In the data rows, zero lies at 7.5, halfway between 7 and 8.
Here are some points, one per row:
[ 8  7  9  8  8  7  5  8  9  9  8  4 10 12  4  9 10  8  7  5  9  9 10  8  8  6  8  8  6  3  7  5  6 11]
[ 8  7 10  8  6  9  7  9  3  8  7  9 11  7  5  5  6  6  6  4  6  6  4 11  6  7  5  9  4  9  4  4  7  7]
[ 5  9  7 10  8  5  9 10  5  6  7  8  9  1  8 10  9 10  4  4  8  7  9  8  6  7  8  4 10  3  6 13  7  6]
[ 6  5  5 11  8  7 10  5  8  8  6  5  3  9  7  9  7  8  7  7  7 10  7  8  8 10  6  8  7  8  7  9  5  8]
[ 8  7  9  9  9  9  9  7  9  6  5  6  3  7  8  5  7  5  8  6  6 11 11  7  5  7  9  7 10  9  7  6  9  7]
[10  7  6 10 10  4  7 10  9 10  7  9  8  9  8  6  6  5  8  6  4  7  7  7  5  7  5  6  8  6 10  6  5 10]
[ 5  6 10  9 12  5  7  9  8  9  5  7 10  8  4 12  5  8  8  8  5  6  8  5  9  7  8  8  7  9  9  5  7  5]
[ 6  4  8  6  5  5  8  6  9  8  7  9  9  4  6  8  6 10  9  7  7 11  6 11  5  7  8  9  6  5  5  6  6  8]
[ 7  8  8  9  6  9  8  5 11  8  8  8  6  5  7  9  7  9  7 10  7  8  8  6 10  8  3  8  6  8 10  7  7 10]
[ 7 10  8  7  7  3 10  8  6 11  9  6  9  9 10  7  7  6  5 11 10  9  7  8  7 11 10 10  5  5  8  8  8  8]
[ 8  9 10  5 10  9 10 10  6  6 10  6  7  4  9  5  3  7  7 10 11  8 10  7  9  6  6  5  8  5  8  6  7  9]
[ 5  6  6  7  6  7  7  4  6  6  7  9  4  6  5  7  4  7  9  6  7  7 10  9  5  7  7  5 10  8  9  6 11  8]
[ 8  8  9  5  9  7  9  9  6  8  7  5  7  8  5  6  9  8  6 11  8  8  9  7  8  5  6 10  4  9  9  9  7  8]
[ 3  7  3  8 10  7  5  4  8  2  7  7 10  4  9  6 10  4  8 10 11  6  6  6  9  2  8  8  6  6  9  3  4  5]
[ 4  7 11  5  8  9  5  7  9  5 12 11 10 12  7  8 10  6  9  8  7 14  5  9  7  5  1  4 10  4  9 11  8  4]
[ 7  8  6  7  8  9  8  8 10  7  5  7  9  7  8  8 10  8  8  6  9  6  4  7  9  8  5  9  5  7  6  6 10 12]
[11  9  5  7 10 10  6  9  5  9  8  7  9  6  5  8  9  6  8  7  7 10  6 10  7  9  8  7  5  6 11  7  9  6]
[ 6 11 10 10  9  8  9  7  8  5  7  7  8  8 10  9 11 13  4  5 10  8  6  6  7  9  6  6 11  9  9  5  9 10]
[10  8  8  8  7  6 10  3  7 10  4  4  7  9  8  7  9  7  8  9  7  9  7  8  8  5  6  7  8  9 10  6  7  5]
[ 9  7 10 11  5 10  5  5 11 10 10  9  8  8 12  8  5  4  7  8  5  9  7  5 10  5  9  4  7  6  0  6  9  6]
[11 12  4 12  7  5  6  7  3  7  7 10  7  7  6  9  8 10  8  7  8  9 11  5 11  3  6  8  8  8  8  6  7  7]
[ 7  7  8  8  7  6  7  9  9  8  8  9  8 10  8  5  9  8  9  7  6  7  5  7 12 10  8  7  7  8  7  9  8  9]
[ 8 11 10  7  5  7  5  8 10  6 12  6  6  7  2  8  8  8  4  3  6  5  9  9  6  5  6  7  9  9  8  7  5  5]
[ 6  6  9  9  5 10  8  5  8  6  7  9 10  7  8  7  5  7  9  8  5  7  9 10  8  7 11 10  8 10  7  8  9  9]
[12  6  8  4  5  6  6  7  6  8  9  9  6 10  7 11  7  9 13  6 12  8  8  6  6  7  9  5  6 11  6 10  6  9]
[ 5  7  9 10  4  9 11 10  5 10  9  7  5  7  6  9  7  5  9  9  6  9  6  8  4  6  8  7  4  8 10  9  8 11]
[ 8  8  8 10  9  8 10  7  5 10  9  3  9  6  9  8  8  9  7  5  9  7  3  5  8  5  7 10  7 10  7  8  7  7]
[ 5 12 10 11 10  9  6  5  7 11  9  9  7  7  7  7  5  7  9  8 11  6  7  6  5  7  7 11  7  6  4 13  4  7]
[ 8  8 10  5  7  7  4  4  8  3  3  9  9  7  8  7  6 12  8 11  4  8  7 10  9  7  9  8  5  7  7  9  5  7]
[10  8  6  7  8  7  7  9  6  6  7  8  9  8  7 11  6  7  7  5  9  9  7  6  6  9  5  9  3  8  6  8  6  7]
[ 9  9  8  6 10  3  4 12  8  9  8 10  8  6  6  6  6  6 10  8  9  8  5  6  6  7  8  7  9  7  8  7 11  8]
[ 8  7 10  5  9 10 11  7  7  3  8  7  6  9  6  7  6  8  8  7  7  5  4  7  9  9  9  9  8 10  6  8  6  6]
[ 5 10  7  7  9  7  9 10  4  7  6 12  6 12 10 11 12  6 13  9  6  6  9 10  8  7  6  5  9  8  6  4  8  7]
[ 9  8  9 10  9  9 10  9  8  7 10  7 11  9  6  9  4  8 10  7  7  6 10  5  9  8  7  9  9  8  8  6  7  8]
[ 7 10  7  9  7  5  9  7  9  5  7  7  6  8 10  9  5  5  6  6 10  8  8 11  9  8  9 10  7  7  9  7  6 10]
[ 7  9  9  9  6  7  8  8 11 10  7  8  7  9  9  8  7 10  7  8  7 10 11  9  8  9  7  7  8  6  7  5  8  6]
[ 8  7  2 10  6  9  6  8 11  7  9  9  8  6  9  7  7 10  8  9  9  8  8  8  8  9  5  8  5 10  8 12  7  6]
[ 4  9  5  5  8  7  5 14 10  9  7 10  7  8 10  9 10  5  5 10  5  6 11  9  7  6  8 13 10  9  5 10  9  7]
[ 6  8  3  7  6 10  4  9  7 10 10  5  8  7  5  7  7  7  9  7 10 10 11  7 10 11  6  7 11  7  5  7  6 11]
[ 8  9  8  7  8  7  5  8  7  8  6  8  6  8  5  0  9  6  8 10  5  9  5  5  8 11 10  7  9  7  7 11  5 10]
[ 8  7  4  6  5  8  5  9 10 11  4  8  6  8  7  7  6  9  3 10  8  9  4  6  4  3  8  6  6  9  8  6  8  7]
[ 5  6  4  5  5 10  9  9  8 10  9  8  8  8 10  7  4  7  7  7  7  9  8  7 10  6  5  7  8 11  8  9  5  9]
[10 11  6  6  5  8  9  3  7  6  7 10  8  9  4  9  6  6  6 10  9 10 10  8  8 10  9  7  9  7  8  6  5  7]
[10  9  7  4  6  7  4  9  9  8  8 11  6  7 11  7  8  8  8  3  8  7 11  4  9  9  9  9  3  7 10  6  8  5]
[ 4  6  9  7 10  6 10  6  7  7  7 10  6  7 10  5  4 10  7  6  6  6  9  6  7 10  3  7  6  8  8  8  5  8]
[ 8  8  9  7 11  8  6  6  8  5  9  5  7  7  7  7  4  7  5  8 11  6 11 12  7  7  5  8  5  8  6 10 11 11]
[ 8  6  6  6  8 10  8  7  9  7  8  5  9 13  6  7  9  9  8  9  9  8  9  6  6  6 10  8  7  7 10 10  9 10]
[11  5  8  6  5  5 10  8  4  7  7  8  6  9  8  9 10  6  7  8  6  2  8  8  5  6  6  6  6  4  9  8  4 10]
[10  5  7  7  7  7  5  6  3  9  5  9 11  8  8 10  6  2  6 10  4  7  5  8 10  9  7  8 10  6  8 11  8  9]
[ 6 11 10 10  5  7  6  7  6  6  7  5 10  8 10  5  5  8  9  8  8  3  8  7  5  7  7  5  9 10  9  9 12  5]
[ 8  6  5  7  7  5  9  9  8  6  6  5  8 10 11  6  7  6 11  8  7  4  9  8  8  5  4  8 10  3  8 10  8  7]
[ 3  8  6  8  7 11  9  6  5  8  7 11  5 11  6  6  7  6  8  4 10  7  4  5 11  6 10  9  4  3 10  8 12  7]
[ 7  4  7  7  9  7  8 10  6  6  8  9  4  6  8  8  7  6  5  6  9  9  6  7  8 11  8  9  7  8  8  7 10  7]
[ 8  5  7  7  6  7  7  8  7  9 11  6 10  9  7  4  9  8  8  7  8  6  8 10  8  6  8  7  7  8  7  7  7  6]
[ 9  5 10  8  9  9  6 11  9  8  6  8  6  6  7  8  8  6  8  6  8  9  9  5  6  7  8  8  5  5  7  6  7  7]
[ 8  6  6  7  6 10  8 11  5  4  7  5  3 10  7  5  7  9  7  7  7  8  9  7  7  7  6  7  5  5  5  5  8  5]
[ 8  6  8  8  8 12  9  8 10  8  5  8  9  8  8  7 10  7  7  6  8  6 10  7  7  9  8  7 10  6  8  6  6  9]
[ 6  8 12  8  7  8  5  6  7  8  6  6  6 10  6  7  7 11  9 12  7  7  7  7  8  7  4 12  8  8  6  8  8  4]
[10  6  8  8  8  4  5  4  7  9  8  5  9  7  8  7  8  7  6  9 11  8  8 10  9 11  5  9  9  8  7  6 10  4]
[10  8  8  8 10 11  8  7  3  8  9  7  8  6 10  9  8 15  6  8  5  9  6  8  6  5 10  7  9  6  7  8  5 10]
[ 8  8  9  6  7  5  4 10 10  6 10  7  7  6  9  8  9  9 10  8  6  5  6 10  9  8  7  4  7  9  8  9  8 11]
[ 7  8 10  8  6  8 11  9  8 10  6 10 10  6  7  4  8  7  4  7  6  7 11 10 14  7  8  2  5 10  9  7  8  6]
[ 9  8 10  7  8  5  8  7  8 10  5  9  5  5  6  6 11  8 10  7  8  9  8  8 10  7  8  8  8  8  7  7  9  7]
[ 7  8  8  7  8  7  8  6  5 10  6  8  4  8  7  6  6  9  6  8  7  8  7  8  7  9  9  9 10  8  7  6  8  8]
[ 9  5 10 12  4  6  8  8  5  4 12 10 10  9  9  8  9 10  4  9  7  9  7  2  6  5  9  9  9  8  7  6  9 10]
[ 7  8  8  6 10  5  6  7 10  8 10  8  4  9  9  6  9  6  7  5  5  8  5  8  9  7  8  7  9  7  9  9  7  8]
[ 6  8 10  9  6  8  7  7  8  7  8  7  5  8  8 13  8  7  8  8  7  8  8 10  4  9  9  9  4  6  9  7  8  7]
[ 6  8  5  8  7  7 12  7  7  5 10  9  9  8  3  9  7  8  8 10  7  8  9  9  6  8  7  9  7  8  6  7 11  9]
[ 9  9  7 12  8  6  9  8  9  5  8  8  6  6  7  4 11  6 10  9  8  8  7 10  9  7 10  8  7  9  3  7  6 10]
[10  6  8  6  7 13  8  5 10  8 10  8  9  3 10  7  8  3 10  6  8  8  6  6  6  8  5 11  9  9 13  7  8  8]
[ 8 11  6  7  6  8  6  9 11  7  7  8  7  9  6  8  5  9  6 10  7  4  1  9 10  6  7  6  9  6  9  7  8 10]
[12  9  6  8  7  7  9  6  7  9  8  6  7  8  8  8 11  7  6  7  5  9  8  9  7  7  7 10  8  9  8 10  9  3]
[ 6 11  6  6  9  8  7  8  6  8 12  8  7  8  9  9  4  7  9  7  5  5  5  6  7 11 10  7  8  8  9  5  6  7]
[ 6  6  6  5  6  5 12  8  9  8  7  9 11  6  7  6  7 10 10  4 10  9  6 10  7  8  9 12 11  6  7  8  6  6]
[ 5 10  8  7  6  6  9  6  9  6  3  7 12  9  8  6  6  5  8  5  7  9  9  3  5  7 10  8  6  7  9 10  6  7]
[ 8 10  7  5  5  7  8  9  7  8  6  6  6  6  9  8  6  7  8  8  9  9  8  6  4  8  6  5  6  9  7  7 10  7]
[ 5  7  5  9 11  7  5  9  7  5  8  7  8  8  9  5  9  8 11  8  6  8  7 11  5 10  7  5  6 11 10  7  7  7]
[ 7  5  9  6  8  8  7  9  5  6  8  6 10  5 11  8  9 11  5  6  8 12 10  5 10  5 10  9  7  9  7  8  8 10]
[ 7  7  3  8 10  9  6  9  8  8  8  6  8  8  8  8  7  9 10  6  5  8  6  6  9 10  9  7 10  4  8 10  6  7]
[ 8  8  9  5  9  5  3  7  5  8  6  4  8  6  5  9  7  7 10  7  5  6  8  7  7  6  9 10 12 10  8  5 10 10]
[ 6  7  9  5  6  6  9  7  6  7 10  4  4  8  8 10  6  7  7  8  7  7  5  7 11  6 10  7 10 10  7  7  5  5]
There is one direction along which these points spread out most. How many in every 100 of the points above lie lower along it than each point below? Round to a whole number. More than half of the points above lie lower than the first one.
[ 9  6  9 10  8  4 10 10 12  6 10  6 10  8  6  7  5  8  6 12  8  9  7  8  6 11 11  5  7  7  8  5 10  4] 53
[ 7  6  7  8  4  9 11  9  9 11  7 10  8  6  6  7 10  9  9 11 13  4  7  6  6  9  8  8 10  9  8  5  5  5] 59
[ 7  9  6  7  5  9  7 11  7  7  4  2  8  6  7 10 10  7  8  8  9  7  7  8  7  8  9  5  6  7  6  8  7  7] 46
[ 7  5  7  8  6  6  6  7  7  7  5  5 10 10  6  9  7  5  4  5  8  8  6  6  7  9  6  4  5 11  7  7  6  8] 52
[ 7  6 10  8  4  6  8  9  8  3  8  7  5  3  3  9  9  5  7  7  6  8  8  5  9  8  5  8  8  6  8 10  9  8] 52
[ 7  7  6  5 10  9  8  9  8  7  8 10 10  7  7  8  7  6  7 11  5  7  7  6  7  9  7  6  8  8  5  8  9  7] 17
[ 4  7  8  7  6  8  4  4  6  8 11  8  7  6  9  6 12  5  3  9  8  7  9  7  5 11 10  8  7  9 11  5  4  9] 47
[10  4  8  9  9 10  7  5 10 10  9  9  7  8  6  7  7 10  5  7  8  2  9 10  7  6 10  8  8  6 10  9  9  6] 59
[ 8  8 11  6  7  7  7  6  9  9  5  9  5  7 10 12  7  6  6  9 11  5  5  7  8  9  6  8  8  6  6  8  7  7] 42
[ 9  7  2  7  6  8  7  6  8  6  7  8  8  9 10  6  8  9  5  6  4  7  6  8  6 11  6  8  7  6  6  7 10  8] 21
[10  9  9  6 11 11 10  7  9  5  5  9  7  7  8  8  8  5  4  6  8  8  8  8  4  6  9  5  9  9  4  8  6  9] 86
[ 5  7  4  4 10  5 11  0  8 10 11  7  8  6  4  9 11  8  8  8  6  4  9  4  6  6  7  4  6  7  3  8 12  9] 59
[ 7  8 11  6  8 11  7  5  7  9  6  4  8  5  8  7  8  7 10  7  5  7  8  9  9  9  9  7  6  6  6  7  7  6] 52
[ 7  2  7 10 10  9  5  7  7  8  5 10  8  9  7  9  6  6  7  6 14  7  7 10  9  6 10  4  9  8  9 11  8  7] 26
